Here are the same points, seen from different sides; a view may also be mirrored.
A view may leave some points out, and in a few views one point is out of place. Which views, in the order they come, and which point in each? Write no view if none.

-- scene 1 --
view 1:
  loseb [ 17 -10  -5 -10  -2  23 -18  -7  -6 -22 -14  -8  -3  -3  -5  15]
  zaget [ 17   1 -14 -13   7  23 -11   0  -1  -9 -14  -7  -9   4  -8   4]
  farap [ 16  -2 -13  -9   6  21 -12  -2  -2 -12 -13  -7  -6   4  -8   8]
  per [ 13  -9  -8 -14  -1  26 -19  -4  -5 -22 -14  -7  -4  -3  -3  15]
  deri [ 13  -7 -14 -12  -2  25 -17   0  -7 -19 -16  -6  -6   0  -3  15]
  vomaz [ 15   0 -13 -10  10  19  -8  -2   1 -10 -12 -10  -6   5 -10   7]
  fubaf [ 12  -6 -11 -19   2  25 -15  -1  -2 -19 -14  -9  -7   0  -4  14]
  Feb [ 17   1 -12 -13   6  22 -11  -3   0 -14 -12 -11  -8   0  -8   3]
  bipav [ 14  -8 -11 -17  -1  26 -17   0  -5 -19 -16  -7  -7   0  -4  15]
  riban [ 18   0 -12  -8   6  22 -13  -3  -2 -11 -12  -6  -7   2  -8   3]
  num [ 15   1 -13  -7   9  22 -12  -3  -1 -10 -11  -7  -6   2  -7   2]
view 2:
  fubaf [ 17  -1  -7 -14  21   1   1   0   7   7  -2  -1  14  -3  -6  -9]
  Feb [ 10  -3   3 -14  16   9  -5   2  11   9   1   0  10  -4  -7  -7]
  vomaz [  7  -1   5 -15  16   5  -6   0  11   8   0  -4   7  -5  -6  -2]
  riban [  7  -2   2 -15  12   8  -3   3  11   8   1  -3   9  -2  -2  -4]
  zaget [  6  -2   3 -15  14   5  -3   2   8  13  -1  -3  11  -2  -6  -4]
  num [  7  -2   3 -13  10   8  -5   3  11   8   1  -4   8  -4  -3  -5]
  farap [ 10  -1   1 -16  15   6  -2   1  10   7   0  -5  10  -2  -2  -3]
  bipav [ 18  -1  -9 -16  20   3   3   0   6   6  -2  -2  16  -1  -3  -9]
  per [ 21  -1 -11 -15  19   4   3   1   8   1   0  -1  13  -2   0 -11]
  deri [ 20   0  -8 -16  17   6   4   2   7   4  -3  -6  15  -1  -3  -8]
  loseb [ 21  -1 -12 -15  22   3   4   0   7   3  -1   1  16  -1  -1 -12]
view 3:
  fubaf [-15   5 -10 -10 -14  13   4 -11 -11 -31 -12   2  19  13  -7  -8]
  riban [-14  10  -7  -6 -18  12  -1  -5  -6 -37 -19   6  11  13 -10 -19]
  deri [-16   6 -11 -12 -13  14   8 -16  -9 -31 -15   2  13  11  -6 -12]
  num [-13   9  -4  -6 -19  13  -3  -4  -4 -37 -20   6  12  13 -11 -19]
  bipav [-15   6 -13 -11 -12  13   6 -14 -11 -31 -13   2  15  12  -5 -10]
  zaget [-11   8  -8  -4 -19   8  -2  -5  -7 -40 -17   3  14  14  -9 -17]
  farap [-14  10  -7  -7 -18  13   0  -8  -9 -37 -18   5  13  12  -8 -18]
  per [-18   6 -11 -13 -10  17   7 -13  -9 -26 -14   4  14  13  -7  -9]
  loseb [-18   6 -14 -12  -9  15   7 -13 -11 -26 -12   4  16  14  -6  -7]
  Feb [-15   8  -6  -5 -22  11  -1  -3  -5 -35 -16   5  16  14  -9 -14]
view 4:
  loseb [ 10 -45  37 -16 -13  46  25 -43  -3  13 -22 -29  -8  17  52  -5]
  riban [ 18 -47  32 -16  -8  35  27 -39  -6   6 -24 -21  -4  25  42   7]
  deri [ 15 -46  35 -16 -14  43  26 -46  -6  15 -23 -27  -7  17  50   2]
  Feb [ 16 -47  32 -19  -6  34  30 -39  -4   6 -25 -18  -4  23  48   4]
  fubaf [ 11 -44  36 -19 -12  43  28 -42  -4  10 -23 -23  -7  15  52   0]
  num [ 17 -48  32 -16  -7  33  28 -41  -7   6 -25 -18  -4  24  41   7]
  bipav [ 13 -44  36 -17 -14  44  26 -42  -5  12 -22 -27  -7  16  52   0]
  farap [ 16 -47  32 -15  -9  39  28 -40  -6   8 -25 -21  -5  22  44   8]
  per [ 11 -47  37 -15 -13  45  25 -45  -4  14 -23 -27  -9  18  49  -5]
view 5:
  riban [-16  25   3  -2 -51  -8  -9  -6 -14  16  19 -41   1 -14  -6 -22]
  per [-20  36   2   2 -58   0   0  -8 -12  21  14 -37   4  -1  -5 -20]
  fubaf [-17  36   1   4 -56  -4  -4  -8 -16  24  17 -34   4  -7  -6 -19]
  loseb [-19  38   2   2 -58   0   0  -8 -14  24  16 -34   3   0  -6 -19]
  num [-16  25   1  -1 -50 -10 -10  -6 -14  15  17 -43   2 -16  -8 -22]
  Feb [-12  28   1   0 -50 -11  -8  -7 -17  18  20 -40   3 -12  -8 -23]
  deri [-22  33   2   1 -55   0  -1  -9 -13  23  15 -36   5  -7  -2 -23]
  bipav [-20  36   2   1 -56  -1  -3  -8 -15  24  17 -34   4  -6  -4 -20]
  vomaz [-15  26   1   5 -50 -12 -12  -8 -14  16  19 -39   1 -17  -6 -22]
  farap [-18  27   2   1 -52  -7  -9  -7 -13  17  19 -39   1 -14  -4 -22]
view 6:
  Feb [  2   2 -10 -13  -4  -6  13   4   6  -5   0 -35  -5   7  17 -13]
  deri [  9  -3  -7  -7  -3   4   5   8   5   3  -5 -30  -3  12  22 -14]
  zaget [  4   3 -10 -11  -4  -4  11   5   3 -11  -1 -37  -1   6  20 -14]
  vomaz [  5   3  -9 -12  -1  -8  10   9   7 -11   1 -35  -4   5  18 -14]
  farap [  7   1 -10 -12  -1  -4   9   9   5  -7  -3 -35  -2   9  19 -13]
  fubaf [  5   0  -7  -9  -6   0   7   8   6   4  -1 -30  -5   8  25 -17]
  num [  6   4 -12 -12  -1  -6  12   5   6 -10  -3 -35  -3   7  17  -9]
  loseb [  6  -2  -9 -10  -7   3   6  10   4  11  -6 -29  -4  11  25 -16]
  bipav [  7  -2  -7  -9  -6   3   6   9   4   5  -4 -31  -3  10  25 -17]
  riban [  5   2 -12 -13  -1  -5  11   7   4  -9  -4 -36  -2   9  17 -11]
view 7:
  farap [ 13   6  26  11 -13  -6 -34 -17  13  -8  -9 -15 -10   2   8 -12]
  bipav [ 12   5  19  14 -12  -3 -28 -16  11  -6 -11 -17  -7  -2   3   1]
  loseb [ 11   9  17  15 -13  -3 -27 -14  11  -7 -11 -18 -10  -5   1   4]
  zaget [ 12   4  22  12 -12  -7 -35 -19  12  -6  -5 -15  -8   5  13 -13]
  fubaf [ 12   5  19  15 -12  -5 -27 -16   8  -4  -9 -17  -9  -3   6  -2]
  per [ 11   9  22  14 -14  -3 -27 -13  12  -8 -11 -19 -10  -5   0   2]
  num [ 12   8  28  13 -14  -8 -36 -17  13  -8  -4 -17 -11   3  12 -15]
  deri [ 13   4  24  14 -13  -1 -28 -16  14  -8 -11 -18  -6  -2   2   0]
  riban [ 12   8  26  12 -13  -7 -36 -18  15  -9  -6 -16 -11   3  10 -13]
Views that do not fit: view 1
  view 1 moved: loseb

-- scene 2 --
view 1:
  felor [ 28  33  23 -28 -27  -5  12   5 -23  11  15   3]
  pas [ 35  33  25 -29 -28 -10   5   2 -21   5  16   0]
  daz [ 12  51  36 -18  -6 -12  -7 -13 -39   5  33  27]
  kun [ 26  33  20 -26 -28  -5   8   3 -22  10  14   7]
  kodok [ 28  34  23 -28 -24  -7   8   2 -24   9  17   2]
view 2:
  daz [-41  26   8 -38  19 -34  -6  66  81  20 -27  50]
  kodok [-14  27   3 -38  32 -12  -1  48  58   1 -22  42]
  pipud [-30  25   6 -38  38 -27 -20  53  79  19 -22  55]
  Kuv [-42  22  10 -33  24 -34  -9  65  85  16 -25  54]
  reva [-46  21  11 -33  19 -36  -7  68  87  16 -28  55]
  kun [-11  26   1 -37  35 -16  -5  46  59   5 -21  41]
  felor [-12  26   2 -38  35 -11  -4  45  57   1 -23  43]
view 3:
  pipud [-13  -3  -4   7  -5   0  -8  -1 -13   4  11 -13]
  pas [ -5  27  -4   5  12 -10   6   6 -14  12  -1   7]
  kun [ -6  19  -4  -1  10 -11   4   3 -13  19  -1   1]
  reva [-14  -5  11  12  -3   4   0   2  -1  -7  36 -11]
  kodok [ -8  22  -2   1  12  -9   5   7 -10  17   1   5]
  Kuv [-13  -4   8  11  -3   2   0   0  -6  -4  31 -12]
view 4:
  reva [ 46  38 -53  37  29  38   2 -34 -16  68   1  -2]
  Kuv [ 50  38 -50  40  26  41   3 -35 -13  69   5  -1]
  daz [ 47  41 -47  41  26  38  -3 -34 -16  69   4   6]
  pas [ 67  55 -29  68   1  61  -4 -30 -17  86   0  11]
  pipud [ 60  32 -45  49  16  50   3 -36  -4  76  15   8]
  kun [ 71  51 -26  62   7  56  -2 -31 -13  89   6  14]
view 5:
  pas [ 41  10  20 -26   9  -2 -21  25  34 -29  73  27]
  kun [ 44  15  14 -29  15  -5 -28  31  37 -30  73  29]
  daz [ 41   2  -8 -24  -4 -18 -26  47  37 -61  77  46]
  kodok [ 42   9  16 -29  11  -3 -26  29  37 -31  70  28]
  pipud [ 43  18  -9 -27  12 -23 -21  33  41 -52  81  41]
  Kuv [ 36   4 -10 -29  -2 -20 -24  41  35 -65  81  45]
view 6:
  pas [-11   0  -6  18 -14  17  -9   7 -10 -14  17 -12]
  pipud [-10   8  -8 -12 -20  12 -18   1   2  14  12  -4]
  kodok [-11  -1  -7  17 -15  11 -11   3  -8 -13  11 -12]
  Kuv [  1   9 -11 -14 -10   1 -21  18   2  18   5   1]
  daz [  6   5 -14 -10 -15  -3 -17  18   4  18   5  -3]
  felor [-15  -1  -6  17 -16  12 -12  -1  -8 -14  11 -12]
  reva [  4   9 -13 -15 -10  -5 -23  22   3  21   4   3]
  kun [-11  -1  -5  13 -15  13 -10  -2  -8 -11  11 -15]
view 7:
  kun [-16   3  57 -53 -46  -9  40  16  55  48   6   0]
  Kuv [-41  21  62 -64 -41 -20  18   6  26  36  15   2]
  felor [-13   2  58 -50 -48 -12  43  18  53  49   6  -2]
  kodok [-16   2  55 -52 -47 -14  44  16  50  48   7   0]
  pas [-14   1  49 -55 -50 -18  44  17  53  49   3   2]
  daz [-45  16  62 -65 -35 -21  25   6  27  36  17   1]
Views that do not fit: no view

-- scene 3 --
view 1:
  busig [-58  29  -9  19  56 -24   9   9]
  Kek [-56  24 -25  16  45 -21   8  27]
  Dazet [-64  31 -24  21  50 -27  14  15]
  vuse [-64   9 -18  11  24 -20   6   0]
  konan [-62  23 -17  15  45 -29  15  -5]
  Kapuz [-38  13  -3  16  58 -37   5  15]
  Zumen [-50  27 -12  11  63 -22  17  -3]
  rute [-57  17 -11  22  41 -34   0  21]
  pev [-54  13 -20  15  37 -28   6  18]
  ditun [-63  36 -24  24  54 -25  10  28]
view 2:
  ditun [ 10 -16  24   4 -40 -11  20 -64]
  Kek [ 17 -18  17  -2 -42 -16  11 -54]
  konan [  9 -31  29 -13 -40 -39  22 -51]
  lapaz [ 18 -29  15 -11 -45 -32  13 -49]
  busig [  3 -29  29  -7 -48 -26  15 -62]
  zuza [ -3 -16  52 -15 -27 -19   3 -46]
  rute [ 14 -26  30   8 -47 -26   5 -47]
  Kapuz [  0 -29  40 -10 -47 -22  -9 -49]
  vuse [ 25 -35  14  -7 -47 -45  15 -39]
  Dazet [ 11 -21  25  -3 -39 -22  24 -59]
view 3:
  pev [ -8 -26  22   5  53  17   6  32]
  busig [ -9 -16  17   5  50  21  31  40]
  Dazet [ -5 -14  21  -5  42  15  24  31]
  zuza [ 17 -13  -5  15  44   9  14  45]
  Zumen [  2 -15  17  20  43  26  35  37]
  konan [-10 -13  26  15  37  18  20  40]
  lapaz [-11 -24  30   9  48  24  15  29]
  ditun [ -2 -16  15 -16  50  14  26  29]
  rusit [-23 -20  21  -1  64  27  38  43]
  vuse [-23 -25  39  15  45  21   4  33]
  Kek [ -3 -25  20  -6  54  19  16  24]
view 4:
  Kapuz [14 -1  5  6 23  2 25  0]
  pev [ 15   0 -17 -17  16  -2  25   5]
  lapaz [ 12   9 -16 -22   8   0  28  -4]
  rusit [ 17  15 -13  -8  23   4  12 -29]
  Zumen [ 14   0   1   1  20   3  43 -15]
  vuse [ 25   5 -15 -32   1  -7  28  -1]
  rute [ 22  -4 -16 -11  26  -1  21  -3]
view 5:
  pev [  9  16   6  57  15  10 -49  -1]
  Zumen [ 17  -9  -7  75  30  15 -40   7]
  lapaz [ 13  10   8  62  19  21 -50   6]
  vuse [ 11  13   5  51  10  25 -62  12]
  Kek [  9  18  13  68  20  15 -38  -6]
  zuza [  8  -2 -14  73  16 -16 -30  -2]
  Dazet [  6  14   0  77  16  20 -35   1]
  rusit [ 12  14  -9  65  42  34 -45 -12]
  konan [ 10   3  -9  68  14  20 -47  12]
  Kapuz [ 13   2 -11  59  32  -4 -44 -10]
  rute [  5  22  -2  62  13  22 -47  -1]
  busig [ 10   7  -8  71  28  20 -40  -2]
view 6:
  pev [-17 -10  10  39 -11   0  -4   5]
  konan [-13 -11  12  23  -6  20 -15   3]
  Dazet [-21 -17   8  27   5  11 -10  17]
  zuza [-18 -34 -21  27 -11  18  -3   0]
  rute [-11 -24  12  38  -8  -5  -8   7]
  busig [-16 -22  11  18  -8   8 -14  15]
  Kek [-25 -13   8  34  -3  -2  -2  18]
  lapaz [-19  -2  16  29 -11   7  -8  10]
  ditun [-25 -23   6  30   9   1  -8  25]
  Zumen [-20 -16   3   8 -17  19 -12  12]
  Kapuz [-14 -31  -3  24 -26   0  -5   4]
Views that do not fit: view 4, view 5
  view 4 moved: Zumen
  view 5 moved: rute
